One vector is turned by the same rotation once a step. Each row is the vector after some number of steps, and that number follows the row.
The counts run from 0 to 163.
[141 140 135 120 163  89 121 133 134 149 120 146 115 127 182  91 165 150
  96 122 112 100 129 109 168 122 181 125  95 100 112 179 137  80 103 164
 153 105  95  92 139 127 149 132 107 137 100 115 107 134  73 162 132 145
 129 128 194 103 110 151 113] | 55
[129 164 174 148 178 120 115 118 145 117 138 158 130 146  84 135 181 162
  95  62 140 104  94 130 166 119 157 126  85 110 116 101 160 160 143 102
  97 129 145 127 121 156 105 129 126 113 120 121 133 150 151 113 154  92
 158  55 132 119 145 137 148] | 92
[119 152 104 118 191  90 113 134 117 100 128 151 150 135 148 110 123 138
 110 114  90 130 107 132 166 134 180 163 118 103 140 143 122 113 103 156
 110 119  59 109 158 132 152 129 138 142  98 159 115 150  86 153 150 118
 156 136 187 139  95 175 126] | 121
[108 160 106 128 182  83 123 135 121 116 140 141 125 159 180 117 159 128
 115  91 100 119 108 112 196 126 168 134  82 135 131 169 153  97  91 155
  96 104 106  86 168 115 152 146 125 135 116 123 106 128 124 132 153 124
 155 106 177 136 100 165 128] | 123
[127 137  77 126 145 136 141 138 122 116 119 105 131 169 163 105 118 123
 143 117 116 114 128 123 143 169 186 182 103  74 116 141 142  97 123 177
 134 127  48 105 116 148 144 108 119 157  68 128 124 128  91 146 126 125
 116 154 171 126 107 150 122] | 118
[142 148 149 127 166  91 114 115 107 113 127 152 177 132  78 105 164 138
 105  90 169 123  70 129 190 124 126 152 135 135 153  96 128 140 178  96
 113 147  99 143 150 159 137 129 138 106 104 154 145 129 129 155 110 111
 114  75 142 145 126 127 149] | 101
[126 154 162 133 183 102 130 112 119 103  97 152 141 136  97 154 121 172
 121 101 136  68 107 147 165 135 167 109 112  74  87  97 106 167 162 114
 121 128  81 141 130 186 124 122 136 132 137 130 106 174 125 130 166 104
 138  99 124 136 108 152 158] | 89
[140 157 125 187 120 140 122 132 118 103 120 154 129 147 169 134 178 162
 152  96 122 100 148  97  92 131 156 118  75 141 115 140 175 135 135 125
  96 112 166 152  82 196  75 139 106  92 150 104 137 106 136 122 181 118
 151 102 140 146 118 146 155] | 8
[146 120 107 159 107 146 139 149  85 104  95 139 150 135 162 117 158 192
 145 146 142 110 158  95 100 114 170 128 117 124 151 145 173  87 139 119
 129 107 143 153  76 189  95 116 125  74 103 138 144 101 101 138 148 144
 145 148 158 159 131 122 128] | 74
[118 149  87 138 136 135 150 142 119 122 145 121 139 178 178  88 154 100
 143  88 102 134 118  97 142 139 134 199  78 118 122 154 195 107 116 170
  79 121 106 102 115 141 119 133 108 122  77 110 130 111 133 126 106 134
 114 116 143 116 111 155 150] | 115
[116 143  93 131 127 119 143 129 146 107 107 110 132 135 145  77 155 117
 128 112 125 141 122  89 118 145 162 187 114  90 124 137 169  81 159 170
 118 130  51 119 124 153 126 132  97 131  77 115 168  91  90 161 137 127
 126 137 175 121 107 158 117] | 43
[123 131 115 131 120 146 153 126 136 102 119 117 118 160 113 122 160 121
 136  76 174 104  94 125 172 147 140 159 109 107 136 110 172 100 174 121
 158 147  95 135 105 170 121 108 113 128  59  94 153  97 125 140  79 137
  97  79 125  92 137 126 127] | 31
[156 162 123 161 168 141  83 128 140 122 137 139  85 162 157 127 161 146
 142  94 120 108 133 132 144 171 208 138 105 125 139 149 127  99 107 175
 180 132 116 122 131 150 134  95 107 138 116 118 138 117  86 148 146 105
 108 137 209  98 113 136 119] | 128
[129 146 150 133 134  99 138 126 115 117 135 136 153 150 106  88 194 118
 105  73 164 135  80 100 168 115 112 163  98 143 150 120 190 117 173 116
  97 138 139 122 136 148 110 149 116  98  93 121 161  97 141 141 102 133
 108  57 128 120 147 131 138] | 103
[149 167 137 156 140 109 113 157  88 157 141 147 119 158 188  98 177 148
 154 104 147  89 117 104 184 133 143  98  91 195 159 173 138 113 124 146
 147 111 177 126 128 150 125 115 115 107 142 113 125 117 128 131 140 134
  94  98 163 141 108 111 144] | 135
[120 149  76 153 138 110 150 138  82  83 121 123 177 174 144 109 146 115
 156  85 144 142  92 112 170 135 113 182 112 144 155 116 161 138 164 123
  79 141  84 113 146 142 137 149 112 105  97 135 120 114 128 128 102 151
 107  91 131 166  94 143 144] | 38
[143 152 162 121 155  83 110  95 129 112 122 142 148 110  81 121 163 121
 109  82 171  98  67 124 191 138 134 140 129 139 129 100 117 138 179 110
 134 149  94 159 162 173 130 127 135 118 112 116 161 116 123 174 121 108
 106  75 139 121 114 143 141] | 100
[148 143 114 149 130 149 149 124  97 104 118 113 143 178 116 125 155 138
 147  74 171 104  95 135 173 145 133 170 117 101 141  82 160 132 172 101
 153 144 100 131 103 163 129 107 105 115  75 120 136 123 134 120  68 129
  87  73 127 112 140 114 133] | 30
[176 110 121 155 148 128  94 118  91 117 127 168 142 128 165 129 159 188
 118 143 128  99 140 143 148 132 178 130 132 131 180 160 129 103 129 126
 177 111 145 165 123 158 136 108 122  88 112 144 130 110  73 167 107 149
 123 135 194 122 121 132 119] | 65
[160 118 139 136 139 106 105 138  78 143 102 163 164  92 145  93 157 184
 108 162 140  92 138 115 128 123 177 121 141 136 160 147 112 100 143 117
 144 103 131 179 108 193 122 103 135  89 120 161 142 122  92 172 147 140
 122 145 172 155 120 130 134] | 141
[136 116 130 127 137  86 138 147  71 147  90 158 172 104 163  95 154 176
 114 164 142  87 129  98 150 103 148  92 131 136 148 156 133  87 145 115
 135 100 124 154 116 183 118 126 147  76 116 144 130 121 102 156 148 164
 133 138 148 166 113 132 133] | 142
[110 142 104 102 143  87 145 121 121 118 119 127 169 117 128  75 157  91
 107 109 123 131  74 101 180 122 125 173 112 131 127 132 155  88 145 155
  77 128  65 126 157 164 129 138 137 115  81 130 168 108 136 168 132 131
 127 124 129 143  91 168 145] | 111
[131 146 110 127 151 112 116 110 148 104 126 127 149 117 147  92 154 108
 111 105 103 144 121  98 102 146 165 185 111 105 124 149 139 103 142 170
  97 139  58 120 139 150 125 140 100 125 101 134 166  97  86 181 142 126
 134 133 184 118  86 180 129] | 44
[170 162 137 166 139 140  96 147  86 143 147 151 110 163 173 103 170 150
 154  95 133  92 127 123 152 144 159 121  95 194 163 150 128 117 125 147
 150 124 186 148 121 162 120 105 117  99 142 112 137 123 132 136 142 113
  90 117 177 130 116 113 156] | 136
[127 136 110 126 154  96 128  98 125  82 137 149 174 123 130 116 173 102
 117  87 124 128  73 122 172 124 121 168 112 132 142 130 156 132 163 127
  86 143  76 151 159 166 124 162 112  94 117 126 152  95 122 180 111 151
 133  88 138 132  89 179 127] | 36
[139 155  85 144 142 147 130 117 121 111 157 112 138 177 169  97 137  98
 146  84  83 117 122 124 124 157 147 208  74 107 118 142 156 123 113 174
  97 126  99 131 106 152 112 119  98 129  99 109 142 122 117 141 105 119
 116 134 164  92  98 164 148] | 116
[140 144 130 137 143 130 111 162  95 149 123 136 115 170 152 106 164 171
 135 115 151 114 127 116 175 136 191 131 105 137 181 139 143  79 105 132
 178 118 157 106 107 137 135  76 134 117  78 148 128 119 112 115 124 113
 114 123 199 137 149  97 120] | 62
[137 145 155 157 152 123 156 139 112 114 121 144 130 171 114 136 168 182
 115  71 168 116 124 124 159 120 158 131 105  72 115 110 184 150 162  80
 138 133 132 101  93 153 124 132 102 120  88 131 112 134 124 100 102 123
 136  48 148 121 150 117 132] | 94
[151 141 113 145 135 111  97 117  93 124 125 161 140 128 168 125 153 139
 138 136 128  58 108 139 188 123 153  95 118 185 164 156 116 113 130 131
 145 107 147 179 148 187 126 118 147  81 148 116 133 113 128 166 143 149
 107 136 141 144  92 151 141] | 68
[118 141 140 156 145  89 143 107 141 104 102 154 122 116 123 154 155 151
 119  85 149  78 106 116 161 132 149  88 120  80  82 134 159 139 174 112
 121 138  83 122 145 169 120 168  95 115 142  87 107 115 103 146 152 148
 133  63 124 115 100 160 121] | 163
[136 120 119 143 132 164 130 144 107 108  94 139 152 144 137 126 140 186
 126 133 125  90 149 138 106 131 185 158  93  87 137 110 147 110 131 118
 124 107 135 170  69 201  87  86 143 101  90 144 152 129 123 128 148 115
 151 154 140 146 133 135 158] | 149
[152 152 133 155 153  86 112 166  63 140 127 156 137 167 178 104 165 170
 148 110 142 110 117 106 189 120 144  85 115 177 161 159 140 112 132 131
 142 115 152 111 144 140 148 126 128 109 145 148 111 134 112 127 149 140
 113  98 182 169 109 114 136] | 134
[154 138 114 168 116 157 110 149  92 103 115 143 158 143 144 127 176 179
 141 135 133 113 150 111 100 133 177 150 110 141 179 129 152 107 125 113
 124 107 168 178  83 198  87  95 131  80 115 157 159  99 124 135 152 119
 144 141 165 167 135 119 143] | 73
[150 143 108 156 144 128 141 149  46 130 111 157 175 155 161 110 142 168
 144 137 127  78 125 132 149 121 135 139  91 154 152 130 121 133 135 125
 101  97 159 173  99 191  99 101 150  88 132 149 128 148 144 125 142 138
 118 131 119 177 110 137 180] | 145
[147 138 134 137 148 116 113 136  74 142 127 170 165 124 169 107 152 151
 126 132 114  73 117 123 152 121 130 124  91 171 142 146 125 131 130 131
 100 104 164 189 122 199  91 119 148  83 146 129 138 133 144 147 153 146
 119 127 119 154  94 146 170] | 144
